128 stands for zero in the data rows.
Here are some numbered points:
[ 98 136 102 116 134 126 129 159 123 100 108 121 157] 0
[100 137 101 112 139 124 129 115 126 124 111 121 129] 1
[123 115 147  90 135  80 130  90 127  99 110 145  86] 2
[ 96 135 101  92 135  81 105 113 104 146 107 148 153] 3
[122 137 126 140 138 148 149 114 105 145 157 122 155] 4
[ 97 136 124  92 137 150 108  92 126 145 107 122 109] 5
[101 137 101 115 115 147 126 115 105 121 152 123 155] 6
[167 136 145 159 135 148 151 161 169 147 154 170 156] 7
[ 98 137 101 114 138 127 130 138 103  99  86 100  85] 8
[141 135 101 160 137 127 129 113 126 144 107 124 110] 9
[167 137 123 115  90 101 110 136 149  98  87 146 153] 10
[ 98 110 123  93 134 102 109  90 148 122  86  99 109] 11
[125 136 123  91 114  83 105 116 102 100 107 100  87] 12
[168 110  99 135 137 148 126 161 171  99 132 167 155] 13
[167 137 146 114 112 147 129 115 150 123 152 123 131] 14
[147 137 124 136 137 104 104  91 102 120 107 124  89] 15
[144 112 103  92 136  80 107 117 126 121 109 146 133] 16
[123 114 123 116  70  82 127 113 103  78  85 120  86] 17
[124 136 124  92 114  80 129 113 104  97 111 123 109] 18
[100  90 123  92 113 100 128 115 172  98  87 146 108] 19
[168 134 169 157 137 149 172 157 102 145 153 167 155] 20
[ 99 115 121 137 134 145 173 113 105 144 153 121 111] 21
[ 98 113 100 159 135 149 106 136 104 146 131 101 132] 22
[ 98 112 101 116 135 102 127  91 125  98 107 100  85] 23
[167 139 124 114 134 147 105 137 171 146 132 168 155] 24
[101 136 168 160 136 146 176 134 126 146 152 101  87] 25
[ 98  70 124 115 111 101 107 135 102  75  83 121 111] 26
[ 99 114 100 160 135 125 107 115 148 146 153 122 110] 27
[167 136 123 117 137 125 129 137 171 146 133 167 156] 28
[122 112 102 115 137  78 150 135 127 122 108 144 153] 29
[ 96 137 167 161 136 146 130 158 104 145 155 101 110] 30
[122 137 165 135 139 149 154 135 106 123 108 145  85] 31
[145 138 145 159 134 146 127 113 146 144 153 100 134] 32
[144 138 168 160 137 146 129 159 125 145 156 145 154] 33
[124 136 120 114 136 127 107 135 147 146 156  99  88] 34
[143 134 169 160 135 147 151 114 173 146 154 147 154] 35
[100 137 123 139 135 149 127 160 127 143 153  98 110] 36
[ 98 135 125 156 139 147 129 116 127 146 132 123 110] 37
[100 134  98 157 136 149 152 115 125 147 154  99 112] 38
[ 99 113 124 115 137 104 107 157 125 100  85 122  84] 39
[143 137 121 113 137 148 126 138 147 144 154 149 154] 40
New points follow, each followed by the numbers of its three nearest points above, looking only along the 2 directions in which the numbered points spread most, nearest first.
[168 135 102 138 135 125 107 117 105 145 155 100 157] 14 6 9
[ 99 136 123 137 112 147 128 135 106 123 108 122 133] 34 31 6
[165 138 124 136 135 147 129 156 126 145 131 146 153] 40 14 35
[ 98 136 100 115 115 103 107 137 170 124 107 125 110] 3 0 15
[168 114 101  92 111 123 128 138 126  97 110 144 154] 10 29 16
[121 137 166 114 136 148 108 136 104 146 154 124 132] 4 32 27
[144 135 169 160 137 145 129 134 171 145 154 121 132] 33 35 32
[165  90 103  93 116  79 108 137 172 100 108 145 156] 10 16 29
[ 98 136 145 139 134 148 151 137 148 145 130 124 131] 4 32 27
[145 136 125 135 136 123 106 158 148 144 152 102 155] 14 40 32
[122 135 123 115 139 148 105 115 170 142 129  99  85] 34 31 6
[165 138 171 158 136 148 176 134 170 147 154 169 155] 7 20 35
[ 99 113  99  91  89 103 106 136 102 145 130 122 132] 15 1 3
[122 136 121 137 134 103 127  88 101 122 110 122  85] 5 15 8
[167 135 169 161 135 146 152 135 173 144 154 168 154] 7 20 35
[100 136 146 160 113 147 149 137 102 144 153 123  87] 38 30 21
[166 135 169 159 136 147 176 161 171 145 153 123 155] 20 35 33
[ 98 136 100  93 136 126 149 135 105 100  84 122 109] 39 11 15
[145 137 145 114 135 150 106 157 103 145 153 145 130] 14 40 32
[166 135 170 162 137 148 130 112 124 144 154 124 157] 33 35 20
[121  68 101  94 139 127 106 159 127 123  86 121 133] 3 29 2
[168 135 145 159 135 149 105 136 146 145 152 144 154] 35 20 40
[100 115 123  91 114 127 126 135 127 144 109 121 155] 0 1 9
[168 133 145 160 136 146 151 160 171 144 152 166 152] 7 20 35
[ 99 137 123  94 113 124 129  90 126 144 109 146  88] 15 1 5
[144 136 101 116 137  80 129 159 126 100 110 124 106] 3 29 2
